[[132 128 118 125 111 142 132 118 133 119 141 135 111 121]
 [118 113 131 146 141 135 146 149 121 115 113 149 147 125]
 [106 145 142 133 149 137 127 108 126 122 116 115 135 133]
 [115 144 122 122 144 136 141 148 148 129 138 127 145 147]
 [107 131 124 121 117 123 115 125 122 147 123 114 138 123]
 [138 149 145 113 148 144 123 116 115 144 130 143 147 124]
 [133 106 139 111 130 137 133 144 124 122 117 146 118 118]
 [122 119 123 122 116 115 117 142 141 144 114 115 120 111]
 [119 140 108 123 113 122 122 123 140 137 120 142 126 140]
 [111 117 114 149 107 142 131 124 141 117 115 135 121 146]
 [116 114 112 124 121 138 141 125 122 122 108 118 133 146]
 [120 146 116 113 118 147 116 149 147 121 107 147 117 148]
 [120 121 128 127 114 136 118 140 134 148 111 132 142 123]]
Rows and columns are numbered from 0.
The entry at row 0, column 2 -> 118
Give the bottom-right entry.
123
The entry in row 1 and column 0 is 118
The entry at row 2, column 2: 142
Give the entry in the bottom-left corner.
120
Give the top-right entry.
121
Give the top-left entry.
132
Give the entry at row 0, column 1.
128
Give the entry at row 2, column 0.
106
Give the entry in row 2 and column 1.
145

data =
[[115 113 127 102 133 117]
 [131 133 114 157 137 139]
 [125 125 120 105 158 117]
 [129 142 156 132 107 137]
 [136 110 114 124 147 130]
 [121 149 125 136 113 116]]
Counting starts at 0.
The bottom-right entry: 116
Find the entry at row 0, column 0.
A: 115
The entry just right of the largest entry -> 117
The entry in row 2 and column 0 is 125
Find the entry in row 0 and column 1.
A: 113
Find the entry in row 0 and column 2.
A: 127
The entry directly above 157 -> 102
The entry just right of the smallest entry -> 133
The entry in the top-right corner is 117
Find the entry in the bottom-left corner.
A: 121
The entry just right of 107 is 137
The entry at row 2, column 1 -> 125
The entry just left of 156: 142

Questions about the grid below. Indices start at 0.
1) Find the maximum.
2) Find the top-right entry.
3) Find the entry directly above the smallest entry.
4) Find the entry in row 2 and column 0.
5) Find the entry in row 2 and column 1.
6) Find the bottom-left entry.
7) Find the entry directly above the largest entry.
8) Find the top-left entry.
[[115 140 123 127]
 [127 129 127 129]
 [145 128 143 127]
 [131 144 124 126]
 [109 130 124 148]
 [140 147 128 112]
 [146 137 135 127]
 [115 108 122 118]
 [134 128 130 120]
 [118 145 127 146]
 [122 124 121 140]
 [137 112 130 131]
 [138 132 130 128]
 [105 117 115 131]
 [136 122 131 113]
 [135 122 126 129]]
1) 148
2) 127
3) 138
4) 145
5) 128
6) 135
7) 126
8) 115

Questions about the grid below. Rows and columns are numbered from 0.
1) Give the entry directly above the smallest entry.
2) Give the bottom-left entry.
3) Give the entry at row 0, column 2.
4) Give the entry in row 2 and column 0.
5) Give the entry just left of 99.
6) Give the bottom-right entry.
7) Give the entry in row 1 and column 0.
[[138 112 133 104 131 135 126 103 142 125]
 [135 117 125 122 134 124 121  99 141 129]
 [119 121 136 136 122 134 134 131 127 117]
 [135 147 114 121 121 116 128 122 117 126]
 [138 112 134 104 132 135 128 104 142 125]
 [136 134 122 136 134 135 126 138 127 135]
 [122 131 124 125 132 119 121 113 131 135]
 [119 130 136 118 141 125 130 123 142 122]
 [136 155 102 116 107 126 127 138 121 124]
 [130 155 100 117 105 128 125 137 128 125]
 [128 121 133 100 141 131 134 105 137 128]]
1) 103
2) 128
3) 133
4) 119
5) 121
6) 128
7) 135

Questions about the matrix below.
1) Give the first entry in reading order.
2) Give the second smallest entry.
3) Give the 3rd entry in reading order.
4) Give the last entry, reading row by row.
5) Give the bottom-left entry.
6) Give the entry in the top-right corner.
7) Give the second entry, reading row by row.
8) Give the entry just right of 123.
[[140 130 122 144 140 122 104 122 115 123 117 114 130]
 [125 130 111 134 133 112 105 121 115 112 111 109 128]]
1) 140
2) 105
3) 122
4) 128
5) 125
6) 130
7) 130
8) 117

Questions about the grid below.
1) Which number is the entry just left of the largest entry?
2) Which number is the last entry, reading row by row?
3) Which number is the bottom-left entry?
4) Which number is the 1st entry on the diagonal from the top-right corner?
5) Which number is the entry just right of the largest entry?
6) Which number is the entry in the top-left corner?
7) Which number is the third entry from the end, reading row by row?
8) Which number is the largest entry in the first column?
[[143 121 115 134 145 138 137]
 [153 132 132 109 107 102 146]
 [146 133 117 147 102 119 116]
 [151 155 143 115 147 124 101]
 [104 132 143 128 133 148 144]
 [101 117 139 133 109 149 146]
 [139 142 141 130 154 140 112]]
1) 151
2) 112
3) 139
4) 137
5) 143
6) 143
7) 154
8) 153

grid = [[130, 112, 123, 143, 130, 107, 116, 134, 133, 129, 131, 135, 139], [129, 112, 126, 145, 128, 105, 119, 134, 132, 129, 132, 136, 140], [130, 129, 133, 137, 138, 122, 112, 134, 143, 118, 107, 126, 135], [140, 128, 112, 125, 144, 127, 106, 119, 135, 132, 129, 131, 136], [123, 136, 131, 130, 132, 136, 140, 124, 112, 130, 144, 122, 105], [140, 126, 112, 127, 145, 126, 106, 121, 135, 132, 130, 132, 136]]
The entry just left of 121 -> 106
The entry just left of 118 -> 143
What is the entry just left of 125?
A: 112

a =
[[132 150 124 134 122 112 128]
 [126 109 132 122 134 144 128]
 [130 151 128 128 119 115 124]
 [128 149 130 126 117 116 123]
 [132 124 120 138 133 124 136]
 [133 111 124 133 139 139 136]
 [126 113 132 122 131 141 127]
 [129 108 126 130 138 140 133]
 [129 150 125 132 120 112 127]]
Indices start at 0.
The bottom-right entry: 127
The entry in row 0 and column 1: 150
Which number is the entry at row 2, column 0?
A: 130
The entry at row 1, column 0: 126
The smallest entry: 108
Which number is the entry just right of the smallest entry?
A: 126
The top-left entry: 132
The entry in the top-right corner is 128
Which number is the entry at row 0, column 2?
A: 124
The entry in row 2 and column 1 is 151
The entry directly below 115: 116
Which number is the entry directly above 119?
A: 134
Which number is the entry just right of the largest entry?
A: 128
The bottom-left entry -> 129
The entry directly above the smallest entry is 113
The entry just right of 131: 141
Which number is the entry in row 1 and column 1?
A: 109
Which number is the entry directly below the largest entry?
A: 149
